Rotation paths and how fast each direction turns (deg/step)
Each turn is a multiple of 5 degrees from 10 to 175, or 0.
Each row of a path follows its step; steps can be skipped.
path 1
step 0: [  2   6  35   2 -33  18  -9  11   3 -22 -18  14   2   6  -9   5  43  -3
  -5 -49  11   4  13  22   2   6 -13  10 -11  31  -9   8  22  13 -10  13
   1  12   0  -4 -22  -2  -3  11  -3 -11 -11   9   6   4   0 -17  -3  15
   7]
step 1: [ 26  22  27 -10  -4  16 -14  -6   1   2  17  19  17  18 -10   9  29  24
   9 -42  12  18 -10  15   0  16 -18  22 -21  14  -8  25 -17  20  13  -1
   6  11   8 -16  -5  -6 -15   0  20  -8  10  -5  -2  14   8 -16   5  19
   7]
step 2: [ 13  36  25 -16  -6  -2  -4  11   3  12  19   8   1 -14  -5  -4  19  27
   1 -42  -7   3  22   4 -11  -9   8  21 -17  15   1   9   5  15  10 -22
  -8   2  -3 -12  11 -17 -11 -15   8 -33  -2  -4  -2  31  -6  20  22   6
  14]
step 3: [ -3  10  16  -7   1  31 -15   2  28   9   2  14  13 -24  22  16  24  20
   3 -26  -2  -1  32  24  -9   7   2  10  13   6  30   4   4  22  -6 -18
  -8   4   4   2  25 -15  21  -3  21 -19  -6  -1  -2  24  -4  -7  -4   9
  30]
step 4: [ -3  35   9  22   8  43  -9   3  -1   5   0  24  -2   4  -9   0  18  -2
 -13 -38  14  -6  39  48  -5   4   1  16  10  -5  19  12  17  13   2  13
  -2 -16  -4  15   6  -4  -2  -4   5 -18  -9   3   8   5   9  -8  -6   1
   2]
step 5: [ 19   3  35   7   3  11 -27  16   1 -19  -2  32  12  24  12 -10  24  14
 -19 -23  -8 -14  44  23   2   0   0  24  -9  -9  -4  18  -3  15   7  17
  -7   1   2  -2  -9   4  -7   6   8   1 -21   1   1   4   4 -29  16  -1
  -2]
step 6: [ 14  19  14  -6  -3   9 -15   6 -21 -12  17  32  11   0   1  -6  25  37
  -5 -28 -14  16  16   5 -14  25  22  26   3  -7   4  29 -27  12   5  -8
  -5  -7  22 -11   1  22 -24   1  -1 -15 -19 -16  -5  10  -9  -8  -7  -9
 -10]
step 7: [  4  11  12 -14  11   8 -26   8 -20 -18   1  -3  15 -21  17  10  14  21
   4 -28  -5  13  35   9 -16   4  33  20 -13   8   2  18  -6  21  -4 -13
  -8  -5 -17  -8  12  18  20 -13 -11 -38   6 -18  11   8  -2   2  11 -22
  13]
step 8: [-20  24   7  18  20  24 -21   1   7 -32   9  -1  29 -10  24  -1  24   2
  -1 -24  15  11  27  -3 -19  14  24   4  14   0   8   4  16  44  -5   5
  -8 -11   3   1  17  -5   8 -15   7  -2   4 -14  -5  -5  -5  -9  -8 -12
  18]
[ -7  -3  -2   4  -2   5  -4   5   2   2  -3   1   2  -6  -1   2   1   2
  10  -1   3  -6  -3   0  -5  -1   4   0   2   2  -3   1   2   2 -12   9
   2  -2  -8   8   8   2   7   1  -4   0   2   0   5   7   0   4  -9  -1
   3]	85
path 2
step 0: [ 15  -6  -1  30  17  -9   9  -6 -15  10  -7  23  -6  10  27   9  12  -9
  21  -9   6  10  -8 -17  -4  13   3 -33  -5  -8  -7 -23  10   0   1  23
  -4   2   5  -1  18 -12   2 -28  21   0  15 -15  15  -2 -33 -12 -16  -3
  10]
step 1: [ -4  12   3 -29  25  11 -14  24   6 -12   6 -16  18  -8   6  16  23  18
  20  -5  -6  16 -29   1  -3 -19  -7  -1  -9  27  12   7   1  11  -1  11
  10 -16 -10  11   4   9  -2 -11 -11  -5   8  31  14   5   1   6 -32  17
  -2]
step 2: [ 10   1 -21  15 -24  24  12 -31  -4   3   6 -13  12 -18  23   7  -1  16
   8 -18  22  11  14 -10   2 -19   9  -7   2  14   0   3 -17  -8   1  34
   2   9  -6  -1  -6  -9 -16 -15  27 -12  -5 -33  -3   1  -4   2   2  23
   6]
step 3: [ -2  11  -8 -13 -17  -7 -25  15  -4 -26  -1  -3  -8  14  -1 -22  14  13
  17  -5 -17  12 -10 -18   2  -5   6   9  23  10  -7  21  35  21  -2 -18
  23  16   1 -13   9  15 -27 -27   0  -2  -6 -15  -3  10 -14 -10 -24  -9
   1]
step 4: [ -5  17  -3   9 -38   5  13   1  10  22  24  -3  -4  28  -3  20   1   0
  19 -22  38  17   3  23  13  15  16   0  -2  15  22  -6 -14  -8  17   8
  13 -12  12   9   9   0   3  -2   4   0   4  -3 -12   3  -5   4 -25 -24
   2]
step 5: [ 17   5  -1  -5  27   6  10  11 -14  10  -4  -5 -14  14  22   6   3  22
  24 -18  -7 -26  -8  10   3  13  -6 -11   8  -2 -21   6  28  18  15   7
  10  -9   6  -8   2 -21   8 -17 -20  18 -15 -30  -9  25 -10 -10 -13  19
  10]
step 6: [  8  -2 -12  18 -12 -11   6  13   6  -1  20  14   3  -2  28  -9  32   6
  17 -20 -14   3 -14  13  -1 -20  -1  -2 -24  27  24  -1 -35  12   9 -18
  -2  -7  -8  23  -4   8  -6 -13  -7   7  31   6   9  19  -3  -1  -1  -6
   7]
step 7: [ 23 -11   6 -32  -3  11 -12  14  19   1   0  -1 -22   5   9  -9   3   5
   3 -17  28  19  20  -7  -1 -16  -5 -28   2   3  -9  -6  14  -6   0  28
   8  23  -4   8 -24  -2  12 -31   4  11  -6 -16  12   8  -1  29   6  22
  10]
step 8: [  9   7 -31   2   8 -10   5   2  -1 -17  10  17  27  34   7   3  -6  -6
  22  16 -12  24  -9  -7   5  -4  -7 -13   3  25  -2   0   7   7   2   1
  -6 -15  20   5  -5   7 -24 -16  16 -24  12 -21  14  12 -27 -10  -1 -12
 -23]
[ -1   0  -7  -8   0  -1   0  -9  -5   5   2   7  -3   8  -6  -8  -4   0
  -2   4   2   8   7   3  -5   1  -6  -3   6   1   0   4   0  -5   0   0
   2   2  -5  -5  -2   4  -4  -6   1  -1   0   2  -3   1  -1  -1  -2 -11
  -2]	80
[ 1 -1  5 -8  3  3 -3  2  3 -2 -7 -7 -3  4  0 -4  5  7 -2  6  2  1 -4  0
  2 -4 -2 -1  2  0 -9 -3 12  7 -4 -6  1 -1 -5 -2 -4  3  6 -1 -6  1 -3  2
 -6  1  5  2 -6  5 -4]	170
[  7  -2  -6  -2  -3 -10   0  -3   4   0   1  -7   3  -9  -3  -1   2  -1
  -1   5  -8   1   0   2   5  -7   5  -5   0  -4   2   4  -6  -3   3  -5
   2  10  -5   0  -7   3   1  -4   0   1  -6  -4  -1   0   2   1  -1   2
   9]	85
path 3
step 0: [-11 -23  10  -8  -3  -6  -8 -36 -26  -6  -3  16  -7   6 -28 -11  -2  -3
  -2 -13   1  -4  -6  32 -32  23  -5 -13   3  16 -23  43   7  -9 -16   0
  -1 -13  19  -8   1  23  -6   2  -2   0  -5 -28   9   7 -19 -18 -26  -2
  22]
step 1: [ -5   4 -24 -25   0 -37   8 -16 -19  25   2   4  14   8  16  10  -5 -23
 -13  -3 -20   1   0  -4  11  20 -13  -9   5 -10 -12  14  19   5   2  31
  -1  22  -9  43  -5  -3   9 -17 -13  13   5 -42  21  -1   0   2  -6  11
 -21]
step 2: [  4  22   7  15  -9  -7   8  -5 -12  29  -7 -10 -26   0 -19  11 -33 -13
 -11   2  10  -3  32  -4  10 -15  32  14   5  -9 -15   4  -7  -6 -15   5
  20  12  25 -11 -13   7  -1   1 -34  10   4 -27  -7  20   4  50   4   3
  -9]
step 3: [ 31   3   1  18  -6  -5   7 -17   5  12 -30  -4 -44 -10   9 -14 -11   1
 -17 -30  -9 -16  16  -3  -9  16 -30   8  28 -24 -16  13 -26 -17  -1   5
  11 -15   9  15  -9 -13   0  14   2 -13  -5  34   9 -20  -9   5  -1 -10
  -7]
step 4: [  1  20 -14  20 -13 -27  -1  14  15 -27 -12  -2   5  -3  -4 -25   9  17
 -23 -11   5  13   9   7  -6  13  -1  -4  -1   3 -10   8  25   0 -36  13
  10  -8 -30  -1  -5 -26  29  15   9 -18 -27   3  15  -3  20  22 -20  31
  11]
step 5: [ -7   2   6  21  -7 -15  12   0 -45   1  -4 -14   3   7   5  12   2  16
  -4  -5  19  10 -11   2 -11  27   1  -4 -30 -11 -12  -1  28 -27  -4 -46
  26   3  -4   4  -8  16  -4  11  -1 -13   7 -12  21  -6  30  -5  -6 -28
  28]
step 6: [-15   2  26 -20   9   6   3 -35  -8 -11 -50  29   3  10  10  14  10 -13
  -2   1  -3  -2 -20   0   4  12  15  -8  27 -14   6   7  -2  -3 -19  11
  16  -2   7   5 -22   2   5 -10   6   1 -21 -34  17   7  13 -20 -37 -21
 -14]
step 7: [-15  24   4   0 -12   3  -5 -11  -5  21   8  -6  29 -31  -4   3   6   7
  21 -26 -16   3 -10   4  17  16 -12  -1  12  -2 -30  -5  -6  -7 -14  12
   1  -5  23  15 -46  -6  29 -27 -15  12  20 -29 -14  -4   8  24   6  17
  -5]
step 8: [  4   3   1   3 -42  14 -14   0   6  10   2 -21 -19  10  14   9 -10 -21
 -27 -24 -24 -16   5 -12  -1  16  16  20  11 -20   8   1  15  -9  13  -5
  12 -22  22  -4   8   6  28  17 -49 -10  -6 -13 -26  -9  -3   7 -12   3
  11]
[ -4   2   0  -2  -6  -8 -13   3   6   4   1  -4   2   5  -5  -6   9  -4
  -1  -8   0  -6  -2  -2  -1   8  -6  -6  -5   5   0   5  -2   2  -4   0
  -7  -6   0   0   2   2   1  -2   0  -3  -4   0  -3  -4  -1   2   5   2
   2]	100
[  5   2   1  11   2   1  -5  -6  -9   7   1  -3  -1  -7  -4  -1  -5   1
   7   2   3   5  -4  -3   2   0  -5   0  -1  -3  -3   4   3   4   4  -4
 -13  -2  -1   1  -2  -5   5   2   3  -5   7  -2   2   0  -4  -3   2  -4
   1]	160
[  3  -2  -3   1  -1   5   2   4  -4   8   1   2  -4   4   0   3   1   3
   1  -3  -2  -7  -6  -7  -3   0   9  -4   4  -6  -2  -1   1  -8  -7   1
  -5   4   2 -11   6   3  -2   6   1  -1  -5  -1   0   2   3  -2   9  -8
   3]	120
